[127  94 166 188 123 148 139  84 153 114 164 186 139 195 172 106 127] = T
[ 64  88  60 145 144 196 150 104 117 147  91 121 111 142 149 100 106] = E
[145 122  89 133 137 137 140 146 151 125 139 137 139  93 123 129 122] = H
[108 107 136 122  45 122 111  94 128 121 142  94 153  94  70 140 136] = Q
[ 99 109  85 110 142 154 181 182 148 145 157 177 110 110 123 145 136] = Z
all Z: [110]
3 12 13
all Q: [136]
2 16

[195  62  76 130 132 114 202 224]  A
[186  74 122  78 122  93 202 152]  B
[110  85  81  81  81 109  81 115]  M
[103 122 151  82 139 187 202 131]  R
[ 85 218 178 153 127 151 123  93]  D
[ 89 122  69  89  32 122 122 152]  U
[137  31  31 137  31 142 202 137]  L
[186  82 152 152 122  93 186 152]  V
all U: [32]
4
all L: [31]
1 2 4
all V: [152]
2 3 7
all B: [152]
7
all M: [81]
2 3 4 6
all U: [89]
0 3

[ 83 124 147 149 127 103  76 170 109 164 188  91 141 119 126 134 156  96
 100 126 188 188  71 183  91  94 157 102  47  87 121 141  48 105 148] : K
[100 186 141 126 115 112  94 159 108 171 114 110 149 124 136 129 145 107
 117 136 158 155 100 176 103 120 144 130  72  82 126 173  81 111 167] : G
[104  80 149 118 106  97 109 167 137 162 120  83 143 110 139 154 143 113
 128 136 133 153 115 131 103 135 155 121  86  74 137 152 109 128 181] : N
[100 187 141 126 115 103 106 103 187 171 114 100 149 124 111 129 145 103
 117 187 158 131 123 140 106 106 187 187 124  99 119 163 106 116 163] : P
[111 123 125 180 119 105 104 132 121 163 108  95 157 105 152 138 161 103
  90 126 163 146  78 176 100  82 136 113 119 109  91 126 109  91 161] : W
all G: [81]
32
all K: [188]
10 20 21
all W: [109]
29 32
all P: [103]
5 7 17
all P: [187]
1 8 19 26 27
all P: [106]
6 24 25 32

[ 96  58 179 214  71] = J
[163 212  70 126 209] = X
[125 105 105 125 176] = F
[127 175 127 175 127] = C
[186 223  76  14 217] = Y
[ 96  58 179 214  61] = S
all F: [176]
4
all C: [127]
0 2 4
all C: [175]
1 3

[ 56 195  58 153  62 184 191 206  56] = Pibe
[200 182 202 192 192 169  84  56 192] = Vuka
[ 65  79  79 202  79  59 140 207  65] = gela
[ 90 203 202 185  90  64  90 185  90] = dezig
all dezig: [203]
1
all gela: [65]
0 8
all dezig: [90]
0 4 6 8
all dezig: [185]
3 7
all Vuka: [192]
3 4 8

[ 90  39 222  22] : bedu
[135 193 147 235] : valuk
[90 39 39 38] : ladi
all ladi: [38]
3
all ladi: [39]
1 2

[198 150 205 148 177  96  98 144 116 152 125  72 136 170 116 132] = feme
[173 162 128 155 115 105  92 188 127 112  84  96 188 103 114 105] = Pidu
[173 145 177 150 158 109 101 136 126 130 115  87 125 155 129 119] = zolu
[ 99 152  28 153 127 127 128 127 148 106  53 164 208 127 136 153] = Munu
[107 113 157 113 139 161 142 142 123 153 159 124  51 163 147 146] = zuped
[124 125 124 124 127 136 122 122 124 137 130 114 130 122 122 137] = dazuz
all Munu: [127]
4 5 7 13
all zolu: [150]
3
all Pidu: [105]
5 15
all dazuz: [122]
6 7 13 14
all dazuz: [124]
0 2 3 8

[112 113 143 158 112 156 184 144 113 133  32 180 184 127 176 148 116 184
 138  38 212 169] : Tor
[106 107 116 141 107 116 145 205 166 143  79 165 116 144 119 165 188 111
 109 117 178 165] : feko
[149 188  94  91 111 111  78 119 143 128 238  74 143 125 143 107 143 204
 115  94  46  94] : zetal
all zetal: [143]
8 12 14 16
all Tor: [38]
19
all Tor: [169]
21
all feko: [116]
2 5 12
all Tor: [112]
0 4

[145 160 137 166  79 109 168 123  61 101 170 111 131 141 145 195 146 140
  96 179 114 163 128 112 164 100 110  40 165 189 126  98  96 146 142 140
 146 121  90 122 149 130] -> ledel
[147 165 146 160  63 105 144 126  94 122 154 116 138 136 135 194 146 151
 131 185 101 184 124  92 183  80 112  61 173 176 133  96 106 152 123 135
 158 125 100 144 158 130] -> Saluz
[161 126  80  80 162 105 121 180 199 122 122 132 144  92 110 187 147  98
 153 160 134 129 151 109 168  70  95 106 167 146  91  34 163 118 123 135
 111 138 125 108 150 116] -> rosi
[146 164 145 105  66 105 147 123  80 119 147 113 137 138 135 195 147 148
 123 149 101 183 124  92 183  80 105  56 173 105 130  99 102 149 123 164
 158 147  96 144 158 149] -> Fup
[147 165 146 160  63 105 144 126  94 122 154 116 138 136 135 194 146 101
 131 185 101 184 124  61 101  80 112  61 173 176 133  96 106 150 123 135
 158 125 100 144 158 130] -> Vup
all Vup: [101]
17 20 24
all Fup: [164]
1 35
all Fup: [149]
19 33 41

[102 161 171 145 174 127 216 150 142 144 121 162  99  99 131  96 164 117
  96  96  96 117  99 125 134 190] : gokad
[135 100 105 142  99  99  83 163  94 163 142 141 103 163 109 166 118 118
 101 169 159 129 151 147 123  98] : bovo
[109 153 149 139 162 138 189 169 165 130 115 161 164  84 137  98 161  93
 119 111 137 120  94  92 130 175] : terag
[133 100 104 115 100  93  94 102 159 182 151 159 105 144 110 171 126 174
 159 182 159 129 159 153 119 104] : Bedem
[123  95 116 121 115  98 127 108  89 184 154 170 108 137 116 161 137 174
  89 173 162 123 159 160 114 122] : natis
all gokad: [96]
15 18 19 20
all bovo: [163]
7 9 13
all Bedem: [159]
8 11 18 20 22
all bovo: [118]
16 17

[150 120 129  82 121 127 129 134 120 124 131 121 140 121] : div
[124 128 124 172 127 127 124 152 125 110 124 145 132 107] : nusoz
[130 135 124  85 122 132 124 109 127 127 129 109 132 129] : mor
[124 128 124 172 127 127 124 152 125 125 132 116 131 123] : Fodez
[142 124 131 184 126 126 134 177 132 135 131 180 131 125] : zef
[113 132 133 144 133 132 138  73 125 135 131  90 121 134] : Nim
[106 127 125  76 125 133 122  58 130 116 127  61 125 127] : rata
[156 128 128 173 130 128 134 218 131 142 130 210 134 137] : Zigur
[107 121 130 153 123 123 127 110 138 126 127 127 125 130] : sizap
[110 125 127 135 126 136 126  92 138 140 127 115 126 146] : fim
all div: [121]
4 11 13
all zef: [132]
8
all sizap: [127]
6 10 11

[ 36  36 153 111 153]  Git
[155  37 110  37 155]  namiz
[110 110 110 152 123]  Zamen
all Git: [153]
2 4
all Zamen: [110]
0 1 2
all namiz: [37]
1 3
all Zamen: [123]
4
all Git: [36]
0 1
all Git: [111]
3

[135 126 112 154 166 152 147  98  97 113 155  58 127 102  84 132 147 138
 155 160 105 131 116 176 147 106 119 133 118 159  77 164 105 154 124 127
 106 135 141  77 155 159]  Delen
[148 142 140  98 144  91 134 114 135 138 150 172 126 167 135  93 133 132
 156 138  92 151 113 106 119 111 156  95  69 137 106 125 117 100 141 139
 158 118 115  88 110 133]  Busur
[129 118 100 147 130 115  59 128 134 147 115 121 156 134 171 121  83 147
 168 132 147 106 161 129 104 166 140 132 183 107 138 122 144 136 133 132
 130 125 146 122  92 141]  kufut
[126 147 118 114 179 119 132 124 129 139 129 144 144 130  82 123 144 135
 150 110 114  74 136 214 139 135 133  86 120 166 132 110 119 134 116 134
  86 136 156 133 106  76]  vagom
all Delen: [155]
10 18 40
all vagom: [86]
27 36
all kufut: [147]
3 9 17 20
all Delen: [159]
29 41
all Busur: [156]
18 26
all kufut: [132]
19 27 35

[110 135 112 106 175 109 233  32  31 155 157 109 197 164  75 196 112 159
 104 172 139 155 129  84 123 180  62 172  97  59 141 106 173 144 104 119
  33 198  71 142  88 103  68 121 108 200 164  80 178  70 142 161 143  83
 142 223] : birom
[ 84  94 202 182 100 155  94 161 211 127 211 238 110 116 153 131 183 211
 211  94 129  94 154 183  94 211 114 196 130 185 131  59  43  95 192 130
  94 171  64 179 161 238 117  29 133  98 211 238  88 187 238 137 176 130
  98 206] : Zigo
[117 133 103  85 182 117 203  31  29 156  85 103 205 157  85 191 116 103
  98 175 130 147 140  97 129 172  49 178  85  63 131  93 169 139 102 121
  67 209  66 103  80 108  77 120  99 207 174  59 179  55 104 239 140  95
 154 229] : res
all Zigo: [94]
1 6 19 21 24 36
all res: [103]
2 11 17 39
all res: [66]
38
all Zigo: [131]
15 30
all Zigo: [238]
11 41 47 50

[130 212 212 212] -> tid
[131 154 126 126] -> muf
[211  91 164 173] -> sen
[213 213 213 169] -> til
[139 103 180 119] -> puze
all tid: [212]
1 2 3
all til: [213]
0 1 2
all sen: [91]
1
all muf: [126]
2 3
all puze: [103]
1

[150 120 157 123 119 113 125 125 115 151 149 119 118 157 153 130 142 132
 123 142 157 105 130 127 102 118 161 157  76 141 118  76 128 118 124 166
 150 119 157 157  87 139 110 149 157 119 179 134 119 157 153 141 122] -> gefi
[ 92 148  69 201  34 176 100 133 147  93 100 140 140 133 143 125 129 101
  60 119 133  97 154 140  76 203 172 113  75 119  93 104 175 200 140 118
  78  93 159 165 210  41 130  93 119 142 121  93 131 149 160 140 181] -> guban
[123 124 125 166  52 135 115 126 125 117 124  98 119 118 121 148 170 115
  93 135 165  87 142 132  79 157 184  79  48 138  98  61 159 153 151 157
 119 109 139 143 183  92 111 131 137 119 170 119 117 124 166 102 155] -> los
[171  99 200  84 146  79 142 116 139 191 152  82 120 110  96 163 182 146
 162 154 171 107 113 117 120  73 153 139  79 155 124  64 139 155 136 187
 184 157 113 107  37 189 100 177 155 101 155 147  35  94 142 157  94] -> lekan
[171  99 200  84 146 156 142 116  97  99 182  82 120 110  96 163 182 146
 162 154 171 107 113 117 120  73 153  80  79 155 124  64 108  74 136 187
 184 182 113  91  62 198 111 168 141 102 157 146  66  99 113 148  91] -> vov
all vov: [182]
10 16 37
all gefi: [157]
2 13 20 27 38 39 44 49
all guban: [140]
11 12 23 34 51
all lekan: [139]
8 27 32
all gefi: [130]
15 22
all los: [117]
9 48

[137 124  94 137] = Zekas
[ 65  65  65 156] = Solim
[93 93 93 93] = punen
all punen: [93]
0 1 2 3
all Zekas: [94]
2
all Zekas: [137]
0 3
all Solim: [65]
0 1 2
find: [ 65  65  65 156]
Solim
find: [137 124  94 137]
Zekas

[164 139 108  78 109 140  80 118 186 147 111 101 176 142 133 117 131 141
  99 140 145 108  64] -> Refon
[197 194 112 125 125  74  90 121 158 154 119  83 172 123  98 142 143  87
  83 187 114 116 139] -> poba
[126 128 120 159  65 159 159 147 186 152 124 150 180 150 129 111 162 159
  87 150 175 154  86] -> vosar
[204 150 101 119 141 110 154  90 112 157  75  84 156 110  88 123 125  79
 118 123 127 138 158] -> mip
[140 166 124 119  91  99 110 127 141 145 104 115 166 137 120 116 132 140
  82 204 169 133 131] -> mugi
[204 150 101 119 141 110 108  90 112 157  75  84 156 110  88 123 125  79
 118  94 127 131 102] -> Divo
[154 122 170 135 138 141 119  91 131 129 108 112 157  67 186 158  92 136
 190 120 102 127 160] -> Lotoz
[118 129 109 141 130 201 125 162 168 130 130 131 184 129 135 109 109 142
  92 166 142 130  63] -> fug
[121 157 106  91  58 138 136 139 183 157 148 123 192 138 132 123 150 164
 110 159 150 149  91] -> ran
[118 129 109 141 104 201 125 162 168 103 108 131 184 129 135 131 149 142
 117 166 142 155 149] -> Zub
[136 138 117 124  97 166 169  89 120 130 158 136 169 172 132 147 113 145
 172 170 144 165  78] -> Fuvad
[ 98 162 106 164 132 124 131  69 110 115 111 119 161 185 162 132 116 125
 129 184 131 150 141] -> Buzem
all mugi: [91]
4
all fug: [130]
4 9 10 21
all mip: [79]
17
all vosar: [159]
3 5 6 17

[151 114 148 125 148 129 132 117 156 134 120 114 110  99 122 148 140 127
 119] : moted
[180 167  87 169 215 177 185 158  95 107 137 124  74 126  32 200 114 148
 138] : lunop
[105 157 148 152 152 141 145 147 102 140 150 127 135 124  92 122 116 114
 141] : falat
[149 129 125 118 135 131 135 125 156 124 135 131 149 106 149 157 133 135
 135] : gor
all lunop: [32]
14
all gor: [149]
0 12 14
all moted: [148]
2 4 15
all falat: [116]
16

[125 136 122 130 130] -> Peli
[125 120 131 125 125] -> fepak
[128 126 128 126 128] -> veb
[100 100 100 100 131] -> dazon
[184 127  96  43 213] -> sele
[ 66  66 142 142  65] -> rirov
[144 176 113  84 170] -> Bos
[183  47 155 215 135] -> fopu
[114 163 136 133 107] -> lotug
all rirov: [66]
0 1
all dazon: [100]
0 1 2 3
all veb: [128]
0 2 4
all Peli: [130]
3 4
all fopu: [47]
1
find: [ 66  66 142 142  65]
rirov
all rirov: [142]
2 3

[109 109  90  87  87 109] -> bis
[105  46 133 188 112 122] -> vos
[151  77 118 164  83  83] -> kupe
[109 101  90 160  87 118] -> femo
[151 108  86 103 159 151] -> Bor
all bis: [109]
0 1 5
all Bor: [159]
4
all bis: [87]
3 4

